(in the rows, 128 means zero)
Rotation paths and how fast each direction turns (degrees a step)
Each turn is a multiple of 5 degrees from 10 to 175, or 0.
Each row of a path follows its step; steps can be skipped.
path 1
step 0: [141 121 128 140 132 128 115 126 120 131 118 125 139 135 132 124 132 133
 129 127 113 114 120 133 122 119 135 133 123 116 117 121 123 111 116 126
 132 118 129 141 124 121 133 121 134 134 138 113 133 129]
step 1: [123 135 139 122 134 117 124 126 126 151 122 123 125 125 125 127 140 119
 121 143 128 126 126 130 121 128 132 134 131 122 114 130 132 122 114 127
 122 136 125 115 141 139 122 136 121 125 131 121 132 113]
step 2: [135 123 130 135 142 119 130 136 129 141 134 117 122 134 123 129 120 147
 122 134 125 138 126 141 128 130 144 133 122 137 117 124 138 115 125 131
 135 123 121 137 118 121 123 129 126 124 135 125 128 144]
step 3: [142 127 142 136 126 125 128 137 121 135 129 134 131 134 132 138 129 120
 115 136 121 126 120 132 126 135 122 138 122 135 124 125 111 121 123 127
 135 131 134 121 130 129 140 155 138 121 129 123 133 119]
step 4: [120 123 127 138 141 131 117 118 138 132 133 124 144 128 125 132 128 123
 126 122 123 123 114 139 126 112 131 126 125 132 113 132 125 107 128 129
 132 142 128 125 124 125 119 127 122 129 139 112 134 133]
step 5: [147 116 134 128 135 125 112 132 113 141 123 127 120 131 120 136 136 118
 123 133 120 130 131 142 127 126 129 123 141 124 119 130 142 128 117 142
 134 127 130 131 137 132 128 135 128 126 129 128 141 119]
step 6: [132 127 135 135 131 114 134 133 128 135 118 113 148 140 117 128 128 136
 124 135 138 127 124 140 124 127 131 140 113 138 124 118 135 122 115 121
 136 144 135 126 128 129 120 123 134 129 132 131 125 131]
step 7: [136 128 140 121 128 124 113 135 125 127 128 125 128 126 126 129 136 140
 119 130 124 121 131 133 120 130 132 143 135 142 127 130 116 115 128 144
 133 123 127 121 138 122 139 139 124 133 139 109 137 133]
step 8: [137 121 126 140 127 115 115 120 140 134 144 120 128 137 129 116 130 117
 120 133 122 119 114 130 116 121 135 131 119 122 118 114 136 122 125 130
 131 136 132 121 120 127 122 137 124 122 136 127 125 118]
step 9: [141 125 141 131 139 128 124 139 128 138 125 115 137 124 126 136 140 138
 133 138 119 131 124 137 132 129 128 130 129 124 110 133 125 129 131 136
 113 140 128 135 137 125 125 136 118 123 125 130 147 134]
step 10: [125 124 126 130 127 112 125 128 140 134 131 117 136 136 125 137 126 124
 111 128 125 138 112 136 128 130 130 136 139 143 129 122 130 133 106 129
 149 128 126 126 128 130 127 133 131 119 133 132 135 134]
step 11: [139 118 151 127 137 135 120 135 130 121 129 135 148 127 122 126 127 130
 125 132 115 131 128 140 118 119 125 136 124 129 132 127 135 120 135 134
 130 131 140 127 129 132 125 144 130 137 144 123 125 134]
[133 130 131 133 131 127 129 127 125 130 131 126 129 127 127 126 130 126
 129 127 124 128 126 131 128 128 124 133 131 132 125 124 127 126 126 129
 130 128 124 128 129 130 126 127 126 130 130 127 126 128] => 0
[127 131 126 124 127 129 127 125 130 130 130 133 128 129 125 124 128 123
 129 128 126 127 129 129 126 123 130 124 124 125 126 127 128 127 127 133
 127 129 124 128 129 130 129 130 126 132 131 129 130 129] => 100
[133 129 128 128 129 131 128 124 126 130 131 125 123 126 130 129 128 130
 128 128 128 127 129 126 127 125 128 128 126 129 129 131 136 127 129 129
 128 129 132 127 126 127 126 131 130 129 128 132 127 129] => 115
[126 124 131 130 130 130 124 129 129 132 133 127 129 124 132 127 130 125
 126 129 132 126 125 128 126 130 126 125 129 124 129 128 129 127 128 127
 126 127 129 130 129 126 128 126 127 133 126 125 127 126] => 95
[127 127 125 128 127 125 126 127 128 127 129 126 128 125 128 131 131 129
 129 124 122 125 130 128 129 124 126 126 128 126 124 127 126 128 133 128
 127 128 130 127 126 130 128 127 131 126 130 124 127 121] => 90
path 2
step 0: [128 122 124 133 131 131 130 140 139 129 123 140 138 124 136 118 133 135
 129 136 132 125 142 123 127 123 123 128 131 113 129 146 141 123 130 109
 134 128 136 139 136 146 133 134 140 124 124 131 124 114]
step 1: [140 129 126 141 134 121 130 146 135 125 129 135 124 116 130 122 128 131
 125 122 119 124 119 107 140 147 132 127 129 122 134 135 127 127 124 129
 135 126 135 140 121 131 134 138 137 114 120 116 119 117]
step 2: [142 120 143 146 137 130 127 127 145 125 119 135 137 115 127 120 124 135
 118 125 130 124 124 121 120 124 128 143 126 120 124 137 118 131 120 128
 129 137 124 131 135 122 142 130 137 122 137 120 120 120]
step 3: [148 124 136 126 123 133 143 136 136 126 128 132 143 115 122 122 142 135
 130 118 127 143 127 124 130 121 135 114 118 125 126 142 130 131 129 125
 132 121 125 136 142 126 131 136 137 132 137 118 129 115]
step 4: [147 128 117 135 123 129 141 130 140 124 122 126 128 105 132 124 122 123
 116 118 118 126 129 127 127 121 136 122 128 115 125 138 140 125 133 127
 134 137 150 130 137 131 125 136 127 127 120 132 121 125]
step 5: [152 128 124 135 130 126 124 124 150 126 133 131 122 127 121 110 124 135
 125 135 123 125 134 126 126 144 143 127 138 128 131 124 136 128 128 132
 118 126 136 126 144 134 134 131 142 122 131 120 123 116]
step 6: [127 122 121 130 129 138 119 135 133 135 131 137 137 120 124 117 138 138
 122 133 139 131 142 118 125 127 122 135 133 108 125 141 138 134 140 133
 134 131 138 132 137 131 139 141 140 119 136 118 125 120]
step 7: [133 129 130 126 120 126 122 146 140 125 140 140 127 112 126 121 129 133
 123 121 105 126 122 114 136 134 130 129 129 125 121 136 130 136 134 131
 147 124 126 138 126 124 135 140 131 133 125 122 123 111]
step 8: [141 126 142 131 132 132 136 137 148 127 129 129 131 111 131 121 116 131
 129 127 123 124 131 116 121 122 128 135 135 128 112 130 114 136 118 122
 136 143 142 122 136 136 130 128 131 126 139 118 122 117]
step 9: [153 134 136 125 130 134 138 132 133 133 124 140 133 111 131 121 133 136
 151 128 135 136 136 130 125 133 142 118 129 126 125 136 127 128 133 131
 137 122 134 130 134 131 145 134 132 130 132 115 123 124]
step 10: [149 136 130 145 116 135 134 132 118 122 133 138 126 115 134 121 125 132
 120 120 128 123 131 119 121 123 133 134 122 117 126 129 137 123 143 135
 138 127 147 129 141 133 135 135 127 125 127 138 120 119]
step 11: [146 130 126 132 119 127 118 127 139 120 133 126 124 119 130 112 129 136
 124 135 124 121 133 123 117 138 142 139 130 127 123 139 121 132 123 134
 127 116 132 134 146 136 119 132 136 128 124 123 137 108]
[124 133 127 128 126 129 128 126 127 128 129 131 129 126 128 128 133 129
 129 125 128 128 129 129 125 128 126 122 131 127 129 132 128 124 131 125
 132 126 126 128 129 127 127 124 130 124 132 130 125 129] => 115
[129 130 131 129 128 130 125 126 132 123 125 127 127 127 130 127 130 124
 126 130 125 125 126 126 126 129 126 130 128 130 130 125 129 131 128 127
 126 125 130 125 127 126 125 126 124 127 130 127 122 126] => 120
[133 133 126 124 126 133 131 125 127 119 129 125 130 128 131 131 127 129
 128 127 128 129 128 129 127 128 128 129 127 128 129 128 127 126 130 129
 125 130 128 127 131 128 130 129 132 128 126 129 128 131] => 60
[132 127 127 130 126 128 123 127 127 131 131 130 130 126 128 128 131 125
 130 124 128 130 128 132 127 128 128 127 127 126 127 126 129 126 129 127
 122 128 134 127 128 131 128 122 127 129 125 129 128 127] => 65
path 3
step 0: [127 127 138 127 125 119 127 134 120 128 135 124 104 124 130 133 123 127
 124 127 143 126 131 151 134 134 130 119 137 120 124 140 142 141 117 133
 132 124 145 123 119 138 120 141 129 130 118 128 118 119]
step 1: [127 120 138 122 138 137 123 119 129 147 129 132 124 110 147 115 130 131
 119 125 156 126 131 126 124 125 130 132 131 132 131 126 137 131 134 130
 139 116 140 125 135 133 131 136 118 130 114 137 121 122]
step 2: [115 122 133 128 141 131 131 131 137 134 116 144 119 115 130 121 139 105
 124 122 132 123 127 128 145 121 128 133 146 116 121 129 137 126 132 128
 120 132 129 121 131 139 123 133 125 137 122 124 125 112]
step 3: [115 116 132 138 132 140 119 136 133 127 118 135 136 121 150 118 142 142
 130 126 130 136 127 116 129 120 112 139 128 118 125 122 129 120 131 113
 126 132 124 125 124 135 145 130 127 140 127 124 129 122]
step 4: [120 129 122 151 124 123 135 131 128 117 121 128 126 129 139 140 134 122
 136 145 116 133 129 141 134 126 114 142 128 114 120 134 124 136 140 125
 127 140 122 118 127 134 136 140 122 133 132 132 127 115]
step 5: [132 132 130 143 123 134 123 144 122 122 122 122 116 133 141 133 139 144
 122 131 131 127 130 137 123 136 118 136 115 131 137 129 133 127 130 125
 152 142 132 124 125 144 137 135 128 121 130 141 132 137]
step 6: [135 124 123 138 142 118 119 129 133 126 132 128 105 128 135 144 124 126
 117 146 133 123 126 148 129 132 122 121 132 138 124 126 144 139 122 135
 130 135 131 119 127 133 123 131 123 117 121 141 118 129]
step 7: [141 124 129 127 130 130 122 125 131 139 109 133 108 130 148 122 133 136
 116 128 139 131 129 123 128 128 132 119 125 144 136 121 140 114 135 132
 130 123 140 118 140 137 119 120 124 124 122 139 125 122]
step 8: [122 140 119 122 138 126 120 124 133 135 111 132 114 117 144 134 124 119
 127 135 123 128 115 128 138 124 125 128 137 124 122 120 139 117 121 129
 119 126 128 129 123 131 121 115 125 124 118 115 121 102]
step 9: [117 135 137 131 126 123 132 131 137 133 111 135 134 123 152 122 139 143
 137 127 125 141 131 117 132 144 120 129 115 127 123 121 125 120 130 124
 120 125 144 126 119 125 128 124 117 134 126 121 133 113]
step 10: [110 138 133 131 133 126 128 123 133 126 122 112 127 126 140 133 125 123
 135 133 118 138 119 144 147 147 119 139 121 113 116 134 119 131 134 122
 133 135 133 133 129 121 134 138 131 120 119 131 129 117]
step 11: [119 118 135 127 136 130 137 141 134 121 122 130 132 132 138 130 127 140
 136 125 137 131 126 136 137 154 116 122 122 133 142 130 128 140 134 123
 153 131 134 124 121 134 130 135 131 120 126 137 139 132]
[122 126 128 128 128 125 130 131 124 127 127 126 128 131 130 130 130 130
 123 130 127 127 123 130 124 130 130 127 129 127 128 127 128 130 129 133
 130 124 128 127 131 126 131 130 131 128 130 127 129 130] => 60
[129 128 129 129 129 128 128 127 128 126 125 125 131 129 124 126 128 130
 125 132 129 126 127 124 126 127 133 127 130 127 125 129 126 131 128 123
 130 130 129 133 127 127 122 127 127 130 132 128 127 129] => 0
[129 128 130 127 132 126 125 127 128 129 127 129 128 128 125 128 129 127
 129 125 131 129 123 127 128 126 126 128 128 131 132 130 131 131 133 131
 125 128 131 129 127 131 126 131 131 123 128 129 124 131] => 65
[130 124 128 128 127 124 124 126 130 128 131 125 128 130 130 125 128 132
 127 131 128 133 131 128 128 127 127 126 128 127 125 129 126 130 128 128
 121 126 129 129 130 125 130 131 129 130 128 132 125 128] => 120
path 4
step 0: [135 132 114 129 136 126 108 122 110 131 127 124 132 113 134 118 131 120
 122 140 117 138 125 129 145 130 127 122 141 124 120 134 132 140 128 130
 135 114 128 120 135 136 139 130 125 121 121 130 134 132]
step 1: [130 147 142 123 120 135 129 138 131 129 120 128 121 121 127 120 126 128
 129 135 121 119 131 120 114 127 121 137 130 124 113 121 144 137 136 143
 130 129 127 135 135 124 148 131 117 119 125 132 119 121]
step 2: [130 127 120 126 129 126 127 126 118 127 130 121 116 134 118 129 135 129
 124 149 127 121 137 137 111 136 148 130 131 131 130 120 138 126 140 129
 135 137 135 142 112 126 130 121 138 133 124 142 140 128]
step 3: [138 123 123 115 131 119 131 106 132 131 125 114 138 132 137 137 131 129
 116 126 131 132 132 116 134 128 136 130 127 124 128 130 137 135 126 126
 135 136 116 130 119 123 139 135 141 104 123 127 122 134]
step 4: [139 132 144 134 130 136 136 138 119 126 131 115 127 130 120 125 121 131
 121 119 126 118 129 142 123 126 130 112 135 132 143 121 137 138 128 122
 128 125 114 126 143 142 138 139 132 117 133 126 126 142]
step 5: [125 121 128 131 120 133 122 124 130 133 126 121 128 119 115 124 130 121
 135 134 109 124 115 142 132 147 138 127 126 134 122 133 116 128 130 133
 129 145 131 124 138 119 140 138 138 137 129 135 117 142]
step 6: [124 122 133 119 143 124 146 126 133 125 137 133 115 136 137 121 136 131
 132 148 133 138 127 128 127 134 129 123 123 136 114 129 118 125 133 142
 133 130 115 124 129 134 135 132 131 116 139 135 113 122]
step 7: [125 120 149 113 141 127 123 129 133 126 130 128 128 131 134 147 134 134
 144 124 126 128 137 139 127 131 136 121 127 128 127 119 140 132 130 137
 121 120 134 120 131 134 123 114 137 124 122 138 136 145]
step 8: [142 128 131 118 129 118 130 122 131 128 127 122 140 113 123 129 125 125
 122 132 113 133 113 122 135 122 119 130 123 145 132 109 126 126 143 123
 110 122 136 128 126 133 129 126 147 133 131 132 124 129]
step 9: [113 123 143 132 135 132 157 117 118 131 119 117 130 116 132 133 134 124
 131 133 128 134 115 141 119 122 122 127 133 122 125 118 130 128 126 133
 124 132 124 124 123 126 137 133 123 138 129 114 132 121]
step 10: [121 128 140 129 114 127 127 129 124 130 124 121 134 139 138 141 137 136
 141 143 126 122 119 144 131 124 128 133 124 126 128 141 126 134 138 103
 127 130 125 117 126 126 125 120 127 130 127 146 120 118]
step 11: [124 123 128 103 130 123 114 121 129 122 121 135 120 128 142 122 125 135
 127 129 128 126 130 132 136 122 115 123 124 123 137 112 125 130 118 118
 128 149 117 133 129 139 125 124 137 139 130 130 117 122]
[126 130 129 130 128 121 127 128 130 130 124 127 130 131 131 126 128 123
 126 125 128 131 126 128 125 133 131 127 130 126 130 125 128 127 131 128
 128 130 127 127 132 130 127 127 125 127 129 132 129 126] => 0
path 5
step 0: [127 133 116 128 136 120 106 129 111 109 107 126 128 141 130 134 136 138
 137 121 131 123 126 123 122 130 127 125 131 118 115 117 125 133 129 135
 119 122 135 117 129 128 140 119 115 130 116 129 118 120]
step 1: [136 126 140 133 124 135 129 121 131 122 118 122 131 130 121 132 126 143
 115 125 131 132 120 127 129 119 128 129 137 120 118 129 125 117 110 129
 126 140 142 123 138 136 135 115 135 129 103 129 112 144]
step 2: [136 130 136 138 122 141 102 127 134 134 118 135 121 136 127 122 125 136
 131 136 117 146 131 133 134 121 124 122 130 120 138 137 126 132 119 132
 130 121 130 131 145 135 145 118 139 118 131 136 126 114]
step 3: [122 124 103 114 127 115 116 138 127 119 128 134 118 137 114 128 135 138
 120 128 124 141 118 129 131 119 126 135 126 120 131 126 128 134 120 129
 135 133 133 134 129 140 122 100 132 128 139 136 130 131]
step 4: [120 118 121 137 129 116 119 132 130 110 121 127 129 136 124 129 122 139
 132 121 135 129 134 138 121 131 116 118 130 123 137 122 102 137 120 125
 144 138 122 119 130 124 135 120 121 126 109 131 141 134]
step 5: [125 119 137 140 126 144 117 121 126 119 130 121 132 142 119 122 134 149
 115 114 126 128 108 131 122 123 120 137 125 123 136 124 142 140 125 115
 126 129 125 128 132 118 136 127 120 129 116 137 120 130]
step 6: [129 122 133 127 136 142 109 120 125 121 120 129 123 147 115 133 125 141
 129 131 130 135 130 129 134 115 124 117 131 130 137 131 128 119 127 148
 122  98 136 126 120 130 120 121 122 128 123 133 127 137]
step 7: [131 123 126 112 128 143 121 134 130 115 129 125 141 134 124 130 125 133
 129 145 143 134 121 123 119 126 130 138 127 112 140 130 121 121 110 138
 127 136 122 148 132 138 130 116 139 124 121 135 137 139]
step 8: [122 124 114 132 138 129 116 115 133 120 123 126 124 120 119 115 136 130
 133 126 131 134 132 136 126 130 130 122 107 103 131 125 122 144 111 133
 130 122 130 137 145 122 140 129 120 121 123 125 136 121]
step 9: [125 119 129 133 135 119 115 132 113 133 120 122 119 128 116 121 125 129
 120 114 123 126 122 125 123 136 125 143 130 105 141 119 133 135 112 125
 132 123 141 127 116 134 126 120 116 126 122 129 116 146]
step 10: [114 131 147 133 120 130 112 120 131 134 121 137 128 142 120 130 108 138
 133 119 141 132 128 114 130 131 139 120 143 112 127 123 123 129 129 137
 129 127 123 129 131 127 135 113 112 135 115 129 134 130]
step 11: [132 137 122 116 128 143 105 122 139 121 122 138 132 133 133 122 131 138
 116 126 127 143 112 125 121 116 131 141 136 110 120 116 124 125 118 127
 112 127 134 122 132 127 124 132 136 135 126 132 135 123]
[124 130 129 129 128 124 123 127 129 130 130 130 132 128 129 127 129 131
 128 122 127 128 126 130 131 129 127 128 130 128 130 127 126 127 131 124
 128 130 124 126 125 124 122 128 128 131 129 131 131 129] => 60
[129 128 128 130 125 129 129 132 129 128 126 128 126 128 128 131 129 127
 127 124 126 133 127 130 129 124 130 128 131 128 127 126 125 128 132 126
 129 132 131 122 128 131 131 124 131 128 130 127 128 124] => 35
[127 130 126 127 125 127 129 129 129 127 130 131 121 128 127 126 131 131
 130 127 129 124 126 131 130 123 133 128 125 128 126 126 129 128 128 130
 123 129 126 131 128 126 130 128 125 129 127 129 126 127] => 140
path 6
step 0: [123 117 124 120 128 120 132 132 118 112 115 116 135 115 125 128 128 137
 124 130 130 135 130 133 134 121 125 133 125 133 129 124 124 121 125 129
 137 127 124 118 141 111 122 129 117 126 116 139 115 140]
step 1: [115 131 125 123 117 126 132 130 126 123 108 124 124 131 132 138 135 134
 125 126 114 131 116 120 133 126 145 132 118 126 133 116 125 139 130 135
 142 114 130 127 121 123 127 128 125 118 137 128 140 121]
step 2: [122 136 144 132 122 131 130 126 134 120 120 127 119 132 128 136 120 139
 118 134 128 124 123 116 143 139 120 127 135 128 137 131 128 119 126 132
 133 130 126 116 140 118 116 138 134 139 137 140 122 129]
step 3: [115 138 140 116 113 127 136 122 140 124 126 111 127 144 136 134 136 123
 125 126 129 134 131 141 132 121 129 118 120 127 132 137 122 123 122 128
 143 128 125 131 131 124 130 121 117 133 119 123 130 128]
step 4: [114 134 127 129 128 143 129 133 131 121 129 127 113 131 121 124 134 128
 122 122 123 131 130 131 146 143 119 116 125 128 117 122 134 130 128 130
 133 112 134 150 133 125 126 135 129 133 136 125 128 139]
step 5: [143 136 140 121 135 138 126 132 128 129 117 119 132 128 119 130 138 116
 112 118 130 126 131 131 135 138 117 124 111 139 128 130 125 124 122 137
 132 126 124 120 128 133 130 120 130 143 125 126 125 116]
step 6: [122 118 120 120 132 129 131 132 135 119 123 121 127 120 135 119 143 134
 132 122 136 135 127 119 131 126 113 104 127 121 132 129 128 134 126 133
 132 130 119 130 127 137 145 118 127 137 141 128 127 138]
step 7: [128 130 117 131 142 128 137 119 111 128 126 126 130 125 130 126 128 124
 112 120 133 115 120 132 132 144 123 126 125 134 127 131 118 140 129 137
 127 130 122 126 136 122 133 132 105 129 136 126 138 130]
step 8: [138 119 136 116 127 133 130 137 121 129 122 127 128 114 127 139 129 142
 130 118 120 123 126 115 129 122 124 115 129 137 124 129 114 110 139 133
 131 133 129 127 132 127 127 114 114 123 134 122 133 133]
step 9: [126 133 133 124 142 121 136 117 123 128 130 124 121 122 135 118 120 134
 118 133 119 130 120 117 135 115 136 114 129 136 132 122 128 131 132 119
 134 112 122 118 134 116 148 133 125 128 128 124 132 124]
step 10: [116 117 136 136 123 140 136 118 123 122 138 138 117 128 137 145 126 118
 120 127 120 126 120 121 126 140 130 122 122 134 126 123 112 117 124 121
 139 127 123 118 131 132 129 126 126 118 133 131 119 130]
step 11: [134 131 133 105 124 133 124 113 130 111 135 136 127 126 116 139 121 126
 133 132 121 139 129 135 139 129 136 116 136 125 139 126 130 117 128 125
 130 124 114 132 134 123 128 131 123 132 132 116 128 121]
[127 127 126 130 132 128 125 133 126 126 132 122 133 126 127 127 131 129
 130 126 128 127 128 129 127 129 126 127 127 130 129 128 127 130 130 129
 122 127 125 126 124 128 127 127 125 130 130 132 130 127] => 45
path 7
step 0: [137 132 143 139 126 127 124 113 127 131 127 127 121 126 124 148 126 116
 125 134 122 129 120 132 116 135 139 125 125 122 120 114 123 138 152 116
 124 136 136 134 127 121 146 124 126 126 123 122 122 123]
step 1: [131 142 135 115 129 132 117 119 125 131 112 123 139 121 144 119 116 121
 128 133 120 138 122 123 120 123 137 126 141 124 127 137 127 126 147 119
 130 123 134 113 124 130 127 141 127 124 126 141 134 129]
step 2: [136 128 131 133 129 118 135 136 122 120 127 133 122 126 114 135 123 124
 114 119 118 136 124 142 121 116 137 134 135 131 124 128 126 135 148 132
 132 140 139 126 125 128 117 128 117 118 135 141 129 147]
step 3: [137 133 137 133 119 139 108 121 134 128 120 132 127 131 137 141 139 120
 118 125 122 143 112 135 129 127 138 123 135 129 121 122 123 133 144 122
 129 126 132 125 140 115 137 111 127 124 123 121 135 123]
step 4: [134 150 141 117 132 128 116 113 126 129 115 124 129 115 133 128 126 132
 127 134 129 132 127 131 116 132 135 127 127 121 120 123 119 123 136 118
 135 139 145 128 126 137 132 143 122 127 135 134 131 146]
step 5: [130 129 134 143 130 130 134 135 131 130 123 126 117 128 124 136 127 122
 128 124 115 126 124 126 116 115 150 134 134 124 123 131 131 135 159 124
 128 136 131 114 122 131 126 126 121 127 123 143 119 127]
step 6: [130 130 141 120 119 124 113 123 123 121 123 141 146 124 128 134 117 108
 114 125 122 144 112 139 124 129 125 120 136 128 121 130 123 129 146 124
 126 130 135 132 128 120 130 125 128 118 124 131 131 121]
step 7: [149 137 130 131 124 125 124 112 126 135 111 115 121 122 130 132 134 135
 116 131 119 135 127 129 126 125 133 122 137 131 133 119 129 137 141 124
 135 128 141 122 128 129 128 135 124 119 139 134 140 152]
step 8: [128 142 141 128 136 134 121 137 127 118 125 134 119 127 136 132 131 125
 132 125 122 136 119 138 116 122 152 145 129 131 113 126 123 129 142 118
 137 136 127 116 132 128 123 115 117 130 122 130 126 134]
step 9: [130 134 134 131 121 133 120 119 134 128 125 132 131 125 123 145 118 123
 120 128 128 134 120 136 122 133 129 119 134 119 116 136 120 124 156 130
 118 137 152 133 133 125 140 143 124 127 129 131 124 123]
step 10: [135 138 137 131 132 127 121 120 125 139 110 128 134 120 128 123 134 122
 120 126 118 130 123 121 123 106 138 117 136 118 132 119 125 133 143 116
 137 129 129 121 113 127 129 126 128 116 131 143 133 134]
step 11: [133 126 144 122 112 119 127 131 124 122 122 131 126 125 131 138 123 116
 122 128 115 145 118 139 118 136 142 140 131 139 121 126 133 135 137 124
 132 141 131 120 138 133 121 127 123 127 122 142 127 142]
[125 128 129 128 127 132 132 128 132 127 130 129 127 125 125 129 126 128
 129 129 128 129 127 129 127 125 128 128 124 133 125 129 128 130 131 132
 130 133 125 127 129 129 123 127 131 127 125 126 130 129] => 120
[125 127 128 128 131 128 129 127 128 126 126 126 128 131 128 128 131 129
 126 131 127 129 130 126 124 127 132 131 129 130 130 127 130 125 123 128
 127 131 131 124 123 127 123 129 129 129 127 132 130 130] => 120
